Look-ups in named tables: a row name and a column name give one cell, copied from the table.

kap:
|  | sot | sib | refef |
|---|---|---|---|
| reromip | 2.2 | 4.8 | 3.9 |
| lovel | 5.1 | 5.8 | 3.2 |
| lobagub | 2.6 | 5.2 | 7.6 |
| ripu | 3.7 | 4.2 | 1.9 |
| vav | 3.1 | 4.3 | 3.7 |
| vobefo | 4.5 | 4.6 | 4.2 |
| faro | 4.4 | 5.4 | 3.5 |
| bulovaz | 4.9 | 5.0 | 4.6 |
| teze | 2.7 | 4.4 | 4.1 |
| gidino | 2.6 | 5.2 | 4.3 |
| zopenum | 3.0 | 5.1 | 4.4 |
| kizi | 2.1 | 6.2 | 3.9 |
| melasuk | 3.4 | 4.5 | 4.0 |

What is the sib of gidino in kap? 5.2
What is the refef of vobefo in kap? 4.2
What is the sot of zopenum in kap? 3.0
What is the sot of reromip in kap? 2.2
What is the sot of teze in kap? 2.7
What is the refef of faro in kap? 3.5
What is the sot of melasuk in kap? 3.4
What is the refef of lovel in kap? 3.2
What is the sot of vobefo in kap? 4.5
What is the sib of lobagub in kap? 5.2
What is the sib of vobefo in kap? 4.6
What is the refef of gidino in kap? 4.3
What is the sot of ripu in kap? 3.7

rikug:
         fuzurim  serorun    nasiz  tamerer      nis      zit    gudum      sir    bigil
das      -22.104  -46.905  -40.957   -3.994  -49.135  -55.621   -5.881  -13.503   -4.055
rabot     14.613  -26.565   -2.828  -25.092  -12.188  -58.699   -7.336  -34.756  -33.954
fif      -29.252   -8.697  -28.525  -29.386  -21.217  -32.708  -41.994  -11.294   -7.093
nufavag  -23.736  -15.550  -15.133  -28.061  -19.391  -18.976  -26.603  -22.857  -23.961
riki     -87.183    9.150  -30.003  -47.067  -52.942   34.686  -30.098  -25.648  -66.751
varipe    38.909    5.187  -62.905  -25.138   25.094  -25.537   70.768  -41.766  -79.134
giz      -49.784    1.838  -11.969  -38.314  -34.994   -3.732  -37.090  -20.344  -38.974
ves        1.139  -64.652  -19.768   19.883  -12.813    3.303    4.760  -26.978  -14.083
lofe     -21.334  -15.465   26.824  -52.122  -27.055  -54.259  -64.190  -34.297  -26.301
suk      -13.816  -40.295  -30.955  -14.672    3.431    0.974  -13.174  -21.572    7.928
bepoma    -2.997  -29.524   34.374  -25.133  -27.266  -42.189  -40.460  -38.550  -42.836
bovi     -81.139    6.297  -30.552  -49.751  -40.653   23.792  -46.118  -19.959  -40.298
lep      -25.207    8.335  -25.430  -41.602   -3.253  -24.415  -55.683  -15.478  -17.579

varipe, sir: -41.766
varipe, gudum: 70.768
das, zit: -55.621
riki, nis: -52.942
rabot, serorun: -26.565
das, fuzurim: -22.104
bepoma, fuzurim: -2.997
giz, serorun: 1.838
ves, sir: -26.978
lep, fuzurim: -25.207
lep, bigil: -17.579
lep, zit: -24.415
bepoma, bigil: -42.836
riki, zit: 34.686
bovi, nis: -40.653
giz, fuzurim: -49.784
fif, nis: -21.217
bepoma, nis: -27.266
lofe, serorun: -15.465
lofe, nis: -27.055
Row with the largest nasiz: bepoma

vef:
fields: lamet, mep
dol: [403, 161]
vuf: [271, 686]
rom: [551, 626]
dod: [556, 645]
madop: [282, 676]
fikel: [414, 766]
fufonur: [539, 647]
tigap: [401, 765]

madop, mep => 676
vuf, lamet => 271
vuf, mep => 686
dod, lamet => 556
dol, mep => 161
fufonur, lamet => 539
dol, lamet => 403
dod, mep => 645
rom, mep => 626
fikel, mep => 766
tigap, mep => 765
madop, lamet => 282
fikel, lamet => 414
tigap, lamet => 401
fufonur, mep => 647
rom, lamet => 551

vuvime.tsv
	kom	vorit	zige	fosopu
kifa	47	65	54	10
gezoriv	54	62	61	49
soguv	46	60	63	41
banit	67	32	69	96
tol	40	51	62	45
samotev	58	74	48	53
nire	90	55	35	84
pul	54	79	53	31

vorit of nire = 55
zige of pul = 53
zige of kifa = 54
fosopu of soguv = 41
fosopu of tol = 45
zige of samotev = 48
kom of samotev = 58
vorit of banit = 32
kom of kifa = 47
kom of nire = 90
kom of banit = 67
zige of soguv = 63
kom of gezoriv = 54
kom of pul = 54
vorit of pul = 79
vorit of kifa = 65

Table fisezot
          mani  mogepa  poradi   voseb  zonot     rok    tid
pem      -8944   47514   65228   49652  33690  -23280  53585
gaz      48508   47514   65228  -78433  51463   44603  53585
nimelo   48508   47514   65228  -63293  51463   81759  53585
sarifa  -25867   47514   65228   49652  21714    2049  53585

What is the poradi of nimelo in fisezot?
65228
What is the zonot of nimelo in fisezot?
51463
What is the mani of nimelo in fisezot?
48508
What is the voseb of nimelo in fisezot?
-63293
What is the mogepa of sarifa in fisezot?
47514
What is the poradi of gaz in fisezot?
65228
What is the voseb of pem in fisezot?
49652
What is the rok of pem in fisezot?
-23280
What is the mogepa of pem in fisezot?
47514
What is the poradi of pem in fisezot?
65228
What is the zonot of pem in fisezot?
33690

Table sumis
       fir  bupi  rog  mimonil  tus  fupo
duf    158    76   58       29  210    27
gopob  139   155  170      146   12   164
muga    71    13  186      204   88   205
fep     78    59  193      169  178    83
ked     14    72  198       42  150   168
zim    102   116   80       65  172   121
noki    40    54   93       67   35   102
bil    173   178   44      121   28    21
ranef  159   178   58       33   81    10
bas    166    54  204      191   73   100

ranef, bupi => 178
duf, tus => 210
bil, fupo => 21
ranef, rog => 58
zim, tus => 172
zim, rog => 80
ranef, tus => 81
noki, fupo => 102

gekaso
cols = bubup, ziz, fim, telige, deravit, zetatek, losabi, loku
nam: [166, 220, 68, 165, 88, 85, 109, 50]
dufoso: [172, 131, 57, 165, 96, 147, 145, 50]
gileru: [172, 196, 59, 165, 87, 104, 122, 49]
doli: [172, 164, 59, 165, 93, 125, 135, 46]
kugom: [173, 123, 59, 165, 96, 147, 145, 50]
dotav: [161, 48, 99, 157, 139, 192, 164, 134]

gileru, zetatek => 104
dotav, deravit => 139
dufoso, bubup => 172
dotav, fim => 99
doli, ziz => 164
gileru, ziz => 196
doli, telige => 165
doli, bubup => 172
doli, fim => 59
gileru, telige => 165
dotav, telige => 157
gileru, loku => 49
gileru, fim => 59
dotav, loku => 134
nam, zetatek => 85
dufoso, telige => 165
Row with the largest fim: dotav

Table rek
cols = gur, livasi, konoba, tud, vilud, vod, tuze, lidukek, fasogu
fazaz: [-383, 180, -314, 47, 66, 448, 108, -240, -315]
teku: [-602, -97, -435, -797, 407, 379, -383, 220, 23]
pofo: [558, 215, -88, -21, -129, -104, 91, -166, -63]
pivivif: [-146, -550, 0, -281, 482, 76, -109, -565, -208]

teku, fasogu -> 23
teku, gur -> -602
pofo, vilud -> -129
pivivif, gur -> -146
fazaz, livasi -> 180
pofo, tuze -> 91
fazaz, tud -> 47
pofo, livasi -> 215
pivivif, fasogu -> -208
pofo, konoba -> -88
teku, tud -> -797
pofo, lidukek -> -166
pivivif, konoba -> 0
teku, lidukek -> 220
teku, livasi -> -97
fazaz, vilud -> 66
teku, konoba -> -435

sef:
	tabobol	kul	kadeda	sugenik	zinefin	moni	rosono	buv	netuvis
fem	78	160	104	89	143	145	74	45	75
kol	60	125	113	73	126	44	87	141	103
mibuzu	114	170	132	109	150	64	77	87	110
fim	34	124	49	67	40	103	131	56	101
nafumif	113	201	117	99	65	42	106	37	129
meru	79	181	76	94	61	124	95	2	106
mub	31	106	85	48	121	124	102	94	77
dugokom	77	183	77	99	65	125	96	8	113
mebiv	117	172	136	112	151	66	76	92	107
vok	112	201	113	100	68	43	103	41	133

meru, rosono -> 95
mibuzu, moni -> 64
meru, zinefin -> 61
meru, kadeda -> 76
fim, buv -> 56
mebiv, zinefin -> 151
mibuzu, netuvis -> 110
mebiv, tabobol -> 117
mub, buv -> 94
vok, moni -> 43
mebiv, kadeda -> 136
kol, sugenik -> 73
dugokom, netuvis -> 113
kol, kul -> 125
dugokom, buv -> 8
dugokom, rosono -> 96
Row with the largest moni: fem

tutud:
         sapifet     suz     sem  pufavit     gik  tovusa
tibo       49553   10752  -29320   -20829   41776  -10749
tamosib    51224    2371  -38633   -22396   40360  -20168
sud       -23276  -44947   22208    -1646  -26230   19249
torodaz   -41194  -47015   29134    -9003  -20067   17813
monovo     42569  -14218  -50645   -13307   32383  -36062
vuke      -16826  -43970   19789     1981  -26519   19614
nas        25810   79282   12500    12133   35393   70256

sapifet of tibo = 49553
sapifet of tamosib = 51224
suz of tibo = 10752
tovusa of vuke = 19614
pufavit of vuke = 1981
sapifet of torodaz = -41194
gik of monovo = 32383
sem of nas = 12500
gik of tamosib = 40360
tovusa of monovo = -36062
sapifet of nas = 25810
gik of torodaz = -20067
sem of monovo = -50645
suz of nas = 79282
Row with the largest gik: tibo

